In the rows, 100 means zero.
Each named move below is a turn or a mirror, shown by a few rows before and after it. Which moves, in which order, take the first row of each later pair to the second? The first pair is answered.
Q_761:
94 98 93 89 116 105 89 103 78 106 109 58 95  ->  96 101 98 72 108 92 93 112 86 102 106 64 82
123 129 98 90 99 95 89 108 81 103 94 94 96  ->  121 126 97 100 101 99 87 103 76 106 95 92 103
105 106 108 105 83 91 103 104 99 120 97 110 98  ->  104 104 104 114 86 97 102 98 93 121 99 107 106
Q_418:
121 101 104 119 76 96 83 88 107 101 106 132 129  ->  127 125 97 104 78 86 99 106 118 87 98 132 114
102 62 92 95 122 127 113 56 111 62 105 100 145  ->  110 96 83 71 125 116 135 81 127 42 94 99 124
91 101 102 66 104 99 124 85 120 52 99 89 98  ->  84 69 111 91 101 112 101 60 105 74 113 88 121
71 60 110 78 93 103 72 83 98 83 88 96 110  ->  77 92 102 56 95 90 94 106 114 64 80 97 92
Q_216:
120 90 124 85 63 77 91 110 110 111 96 138 67  ->  123 89 118 129 64 91 75 95 87 132 102 134 90
104 103 50 132 137 144 103 78 93 98 97 94 130  ->  98 107 47 86 142 134 124 92 118 68 89 90 110
88 72 115 77 82 86 94 94 106 110 106 97 86  ->  91 71 116 95 81 89 86 88 95 123 109 97 93
Pairs:
Between the rows of a pair lie two moves.
80 126 71 83 111 76 110 120 88 78 115 97 87  ->  80 114 69 124 116 94 92 100 65 100 123 92 113 : Q_216, Q_761
107 93 101 122 111 112 86 76 82 98 103 83 128  ->  100 98 97 74 119 100 109 89 111 66 96 79 107 : Q_216, Q_216
100 78 110 52 98 106 123 89 121 91 112 107 104  ->  94 64 110 76 103 119 113 73 109 100 120 102 124 : Q_418, Q_761
89 105 91 106 109 109 103 89 95 99 109 85 95  ->  89 89 99 100 101 106 93 86 95 107 113 91 91 : Q_761, Q_418
86 125 62 92 104 106 101 119 91 81 96 79 100  ->  79 78 81 107 91 110 68 93 75 110 109 85 113 : Q_216, Q_418
102 85 104 78 102 97 107 96 114 87 98 110 95  ->  104 105 91 89 112 102 117 98 112 78 95 103 102 : Q_761, Q_418
99 74 95 90 87 92 110 101 107 115 100 99 70  ->  91 73 82 111 104 113 112 84 96 110 105 86 92 : Q_761, Q_216
96 124 96 104 81 89 92 125 90 113 97 95 79  ->  86 108 90 126 94 110 84 102 74 115 105 84 105 : Q_418, Q_216
112 84 99 91 111 103 117 81 132 76 94 113 124  ->  115 71 111 91 101 97 105 79 132 88 97 121 120 : Q_216, Q_418
125 107 97 89 101 95 123 95 126 87 87 124 108  ->  125 84 109 107 92 98 99 82 112 111 95 131 116 : Q_216, Q_418
92 113 86 48 110 86 125 99 130 64 93 81 73  ->  92 89 86 142 111 121 82 55 76 114 112 73 129 : Q_216, Q_761
103 116 82 107 90 85 75 109 64 89 87 97 70  ->  101 106 90 105 85 82 71 108 62 95 88 99 66 : Q_418, Q_761
65 86 88 114 98 133 91 97 106 104 115 63 120  ->  70 119 77 96 103 123 113 118 118 83 105 59 104 : Q_418, Q_761
88 56 111 74 97 96 94 76 110 91 109 96 106  ->  96 87 107 55 94 83 112 101 122 79 100 100 86 : Q_216, Q_418
113 122 91 101 119 130 110 93 100 77 93 91 126  ->  108 112 96 78 116 125 114 96 112 67 91 93 116 : Q_418, Q_216
117 72 112 80 99 100 123 85 127 78 95 126 109  ->  117 91 100 88 110 107 136 89 125 69 91 119 113 : Q_761, Q_418
88 98 100 75 96 95 114 119 102 90 87 106 66  ->  83 61 112 92 90 103 90 98 90 110 100 108 80 : Q_418, Q_761
115 137 99 101 90 83 104 128 98 116 94 102 85  ->  113 135 95 125 94 94 97 117 85 121 98 98 101 : Q_216, Q_761
63 97 80 96 115 126 103 93 84 89 113 38 90  ->  62 67 99 87 100 118 84 86 85 104 119 49 85 : Q_761, Q_418
102 93 97 115 98 91 71 50 79 126 108 98 124  ->  100 109 99 45 96 62 102 80 120 90 95 104 81 : Q_216, Q_761
116 127 92 133 96 100 103 115 89 114 96 104 110  ->  111 118 88 136 105 111 104 106 86 106 99 94 122 : Q_216, Q_418
100 78 101 123 98 109 92 77 86 116 107 105 125  ->  110 82 115 103 76 84 87 97 98 126 101 122 99 : Q_761, Q_216
118 79 120 102 91 95 92 92 107 110 105 124 109  ->  127 98 117 106 87 90 96 103 109 112 101 129 103 : Q_418, Q_216
120 86 98 124 102 114 110 65 85 97 105 99 123  ->  116 89 95 79 109 103 131 76 110 69 99 95 105 : Q_216, Q_216
105 97 106 112 93 87 76 59 71 120 106 114 96  ->  105 112 106 66 90 66 98 83 98 95 96 117 68 : Q_216, Q_761
103 62 117 76 139 113 103 65 113 94 100 117 115  ->  104 85 102 90 152 122 115 66 109 83 98 108 124 : Q_418, Q_761
86 77 124 100 103 104 76 103 84 119 116 90 118  ->  100 117 122 80 93 81 92 135 99 111 102 100 89 : Q_418, Q_216
106 100 95 92 115 121 123 91 119 72 93 92 109  ->  116 92 118 76 85 94 107 108 125 95 94 118 84 : Q_216, Q_216
71 76 96 77 110 107 89 88 92 93 112 72 98  ->  80 87 104 59 96 87 90 109 102 99 106 85 76 : Q_418, Q_216
116 152 90 108 111 107 122 120 123 71 117 122 119  ->  108 91 113 138 97 117 77 84 101 112 135 129 141 : Q_216, Q_418
110 55 85 81 110 94 104 117 104 115 95 101 106  ->  110 59 76 98 120 105 106 111 94 115 96 93 119 : Q_418, Q_761
105 97 122 101 108 107 75 101 71 97 116 71 104  ->  109 121 111 101 115 106 90 110 74 83 112 67 102 : Q_418, Q_761
118 92 96 109 101 108 113 78 106 85 93 119 134  ->  124 94 108 90 86 88 110 94 117 91 90 134 113 : Q_761, Q_216
102 66 109 115 98 113 96 78 110 103 100 108 116  ->  106 100 94 90 111 106 125 100 128 73 90 104 100 : Q_216, Q_418
104 108 95 97 100 87 103 113 113 113 100 105 94  ->  98 93 95 116 108 101 97 98 102 117 106 97 113 : Q_418, Q_216
108 123 101 92 86 81 104 123 105 106 92 101 82  ->  108 133 86 121 101 100 107 113 91 102 93 90 105 : Q_761, Q_418
128 116 100 108 98 104 115 101 106 108 114 99 109  ->  123 111 98 110 104 110 116 92 104 103 116 93 115 : Q_418, Q_216
80 114 99 79 110 86 105 131 101 90 100 81 70  ->  73 109 87 95 128 105 107 114 92 82 104 65 92 : Q_761, Q_216
117 116 113 136 98 91 91 89 88 120 116 120 90  ->  114 142 94 128 117 96 117 95 94 95 110 107 92 : Q_216, Q_418
93 122 91 118 102 105 95 120 84 97 109 85 92  ->  91 124 93 102 102 101 101 125 93 88 108 87 84 : Q_216, Q_216
93 96 90 88 122 103 116 101 112 81 96 92 108  ->  94 85 102 75 114 92 110 101 115 86 98 100 99 : Q_418, Q_761
96 83 87 119 130 140 109 89 85 81 90 80 134  ->  105 109 92 65 116 106 131 127 116 63 78 93 90 : Q_418, Q_216
127 117 111 93 54 77 74 126 107 137 84 128 80  ->  108 118 73 149 105 134 87 83 79 114 93 84 142 : Q_761, Q_216
99 70 122 88 89 102 100 120 102 102 96 102 83  ->  92 68 108 111 109 125 103 103 90 96 100 85 109 : Q_761, Q_216
98 75 112 130 94 117 75 63 100 126 97 113 128  ->  100 135 81 87 121 110 129 98 132 69 78 96 107 : Q_216, Q_418
115 92 103 67 91 86 112 114 122 95 92 120 96  ->  122 88 107 115 83 94 87 102 96 127 100 126 114 : Q_216, Q_216
78 120 92 87 112 100 110 123 107 74 102 82 83  ->  78 107 91 131 113 119 90 101 81 95 112 79 109 : Q_216, Q_761
83 87 102 107 103 103 82 103 86 110 111 80 102  ->  84 109 90 87 110 100 101 116 97 90 106 75 93 : Q_216, Q_418
113 127 102 112 104 101 97 122 94 107 100 96 96  ->  105 114 99 119 116 112 95 107 88 102 104 85 111 : Q_418, Q_216
92 90 99 89 99 111 121 100 122 97 96 116 112  ->  96 87 108 96 88 106 108 102 117 112 99 126 109 : Q_216, Q_216
80 74 107 102 95 100 83 88 97 108 113 88 100  ->  85 108 95 79 104 93 111 110 111 82 101 83 84 : Q_216, Q_418
66 100 102 101 103 120 102 94 97 105 92 79 94  ->  65 92 109 93 95 114 97 95 99 109 95 84 88 : Q_761, Q_418
119 104 88 94 107 125 129 83 114 53 87 114 120  ->  115 59 111 100 89 123 99 65 105 81 98 123 126 : Q_216, Q_418
122 93 102 96 108 94 119 109 126 105 89 109 90  ->  119 72 111 105 105 99 106 97 120 116 93 111 97 : Q_418, Q_761
109 111 95 89 108 121 115 95 98 77 88 94 115  ->  103 85 105 99 105 125 98 80 90 88 95 97 123 : Q_761, Q_418
91 142 86 81 106 55 110 119 83 98 79 91 62  ->  85 140 70 129 125 86 105 93 57 101 85 72 100 : Q_761, Q_418
82 120 94 95 111 96 110 113 94 99 99 88 96  ->  78 94 107 107 103 99 90 98 85 117 107 93 104 : Q_216, Q_418
88 82 100 135 110 113 83 74 71 124 105 82 124  ->  107 142 97 81 100 74 119 132 106 98 83 96 70 : Q_418, Q_216
117 114 106 115 111 119 113 99 70 101 68 84 122  ->  109 96 105 110 115 124 111 89 71 95 72 78 127 : Q_216, Q_418
87 119 90 102 97 93 90 132 93 100 103 90 81  ->  85 99 102 98 88 88 79 126 94 108 109 95 80 : Q_418, Q_761
88 121 89 128 99 103 80 108 78 115 107 82 100  ->  90 137 84 111 103 97 95 121 89 98 100 80 90 : Q_418, Q_216
94 104 100 105 103 87 96 107 108 87 94 105 87  ->  93 108 94 115 108 94 96 103 102 86 95 99 97 : Q_761, Q_418
119 116 91 99 88 86 140 102 97 80 88 132 97  ->  116 83 111 91 74 78 119 95 96 95 95 143 92 : Q_418, Q_761
97 106 107 86 108 82 90 121 100 96 89 96 78  ->  99 96 114 103 100 87 74 113 88 114 92 101 82 : Q_216, Q_418
81 118 95 86 108 98 112 116 110 87 93 77 85  ->  79 113 93 88 110 104 112 112 112 86 96 72 88 : Q_761, Q_216
113 89 120 87 83 87 108 108 112 117 93 117 97  ->  109 81 114 116 90 104 99 92 96 126 100 108 121 : Q_418, Q_761
71 75 117 76 96 96 77 107 92 113 114 87 81  ->  83 112 108 67 99 88 99 129 101 101 104 86 68 : Q_216, Q_418
102 96 100 120 85 102 80 87 88 128 107 102 107  ->  102 135 77 100 104 104 115 105 104 93 96 88 98 : Q_216, Q_418
111 109 98 79 112 114 132 133 111 84 106 116 86  ->  110 67 119 109 93 116 93 111 90 123 119 128 99 : Q_216, Q_418
90 132 87 97 116 107 111 118 90 89 99 72 79  ->  90 124 85 119 118 116 102 104 78 99 106 69 94 : Q_216, Q_761
98 101 110 70 88 80 105 93 113 111 90 107 86  ->  101 131 88 85 105 91 124 96 110 96 85 94 98 : Q_761, Q_418
111 80 107 110 91 97 88 91 97 110 103 119 102  ->  114 115 89 96 103 94 113 107 109 85 94 113 92 : Q_216, Q_418
102 73 129 126 93 105 84 96 97 130 99 104 103  ->  116 116 121 113 86 87 105 127 109 119 86 112 81 : Q_418, Q_216
98 101 110 102 91 98 76 113 87 107 110 104 94  ->  104 112 106 106 91 100 79 116 83 107 106 101 98 : Q_418, Q_216
84 119 91 98 109 96 89 127 85 107 104 87 95  ->  84 110 99 89 100 89 85 129 89 111 106 94 87 : Q_418, Q_761
78 98 94 97 113 115 106 72 123 71 96 122 129  ->  82 101 103 76 104 101 109 85 135 71 91 132 109 : Q_418, Q_216
99 84 108 81 83 87 90 98 110 112 104 106 90  ->  106 111 100 82 84 84 101 112 111 107 97 106 83 : Q_216, Q_418
105 97 117 105 81 86 82 97 92 120 102 120 99  ->  105 104 116 90 82 80 90 107 101 111 99 120 90 : Q_216, Q_761
92 98 104 115 97 112 89 92 101 113 116 100 110  ->  101 124 101 97 93 98 103 115 114 104 108 105 91 : Q_418, Q_216
119 105 112 85 95 75 115 99 110 119 72 123 110  ->  121 108 110 100 93 81 112 98 101 126 74 123 116 : Q_216, Q_418
109 108 103 127 89 97 97 99 111 101 112 111 111  ->  107 118 97 123 99 102 109 101 115 90 110 105 111 : Q_216, Q_418
140 96 114 161 68 105 87 89 93 149 105 136 120  ->  140 121 113 75 70 74 128 131 142 101 88 143 68 : Q_216, Q_761
81 101 110 92 108 103 99 91 95 81 89 77 93  ->  79 96 112 103 107 108 93 85 88 89 92 76 99 : Q_216, Q_761
83 93 82 125 103 115 88 89 87 110 116 72 119  ->  93 128 81 82 95 87 111 127 115 91 101 83 81 : Q_418, Q_216
113 111 88 110 101 80 97 125 93 121 102 104 87  ->  108 101 80 127 113 97 93 109 83 121 109 92 107 : Q_418, Q_216
103 116 99 120 94 98 85 116 88 119 100 95 97  ->  101 124 95 96 97 89 98 126 101 106 94 96 84 : Q_216, Q_761
88 74 138 73 84 93 90 82 130 92 99 117 87  ->  91 72 133 119 86 110 75 65 104 115 106 114 115 : Q_216, Q_216
130 138 99 106 100 91 125 113 115 91 76 121 98  ->  124 122 94 143 108 113 112 88 94 102 85 109 128 : Q_761, Q_418
52 125 88 102 114 119 101 109 87 74 90 81 78  ->  62 119 110 85 89 95 88 124 94 93 87 103 54 : Q_216, Q_216
79 68 103 62 117 110 110 99 111 82 113 73 87  ->  91 60 124 75 88 94 83 105 102 122 115 96 76 : Q_216, Q_216
66 95 101 75 103 78 78 122 89 100 125 67 65  ->  63 82 101 97 106 90 69 109 78 109 130 61 83 : Q_418, Q_761
106 118 100 80 96 78 101 128 98 99 100 102 82  ->  93 83 101 113 106 106 82 90 76 111 112 88 118 : Q_418, Q_216
108 142 98 148 96 125 118 85 85 120 94 82 110  ->  102 93 128 135 73 112 86 73 86 146 104 99 102 : Q_761, Q_418
124 48 127 102 88 90 89 63 106 115 99 137 115  ->  124 90 90 142 118 119 111 56 89 97 97 111 145 : Q_418, Q_761
108 132 102 88 111 102 143 106 113 63 84 65 92  ->  103 57 140 119 83 107 84 69 85 119 106 83 111 : Q_216, Q_418
117 95 98 150 105 117 97 81 82 116 102 107 136  ->  115 114 99 65 104 85 135 117 129 72 87 114 87 : Q_216, Q_761
99 89 120 120 96 109 81 70 81 124 110 96 112  ->  115 139 113 90 89 81 107 112 105 107 94 108 76 : Q_418, Q_216
108 131 101 112 96 91 94 115 94 105 98 103 84  ->  106 114 110 107 89 87 83 111 97 113 100 110 81 : Q_418, Q_761
100 90 114 118 85 100 81 88 94 105 110 108 101  ->  100 98 114 87 85 87 93 104 113 89 104 112 82 : Q_216, Q_761
130 127 76 134 106 108 127 95 104 82 81 113 132  ->  131 127 86 93 97 88 135 113 125 70 77 124 104 : Q_216, Q_216
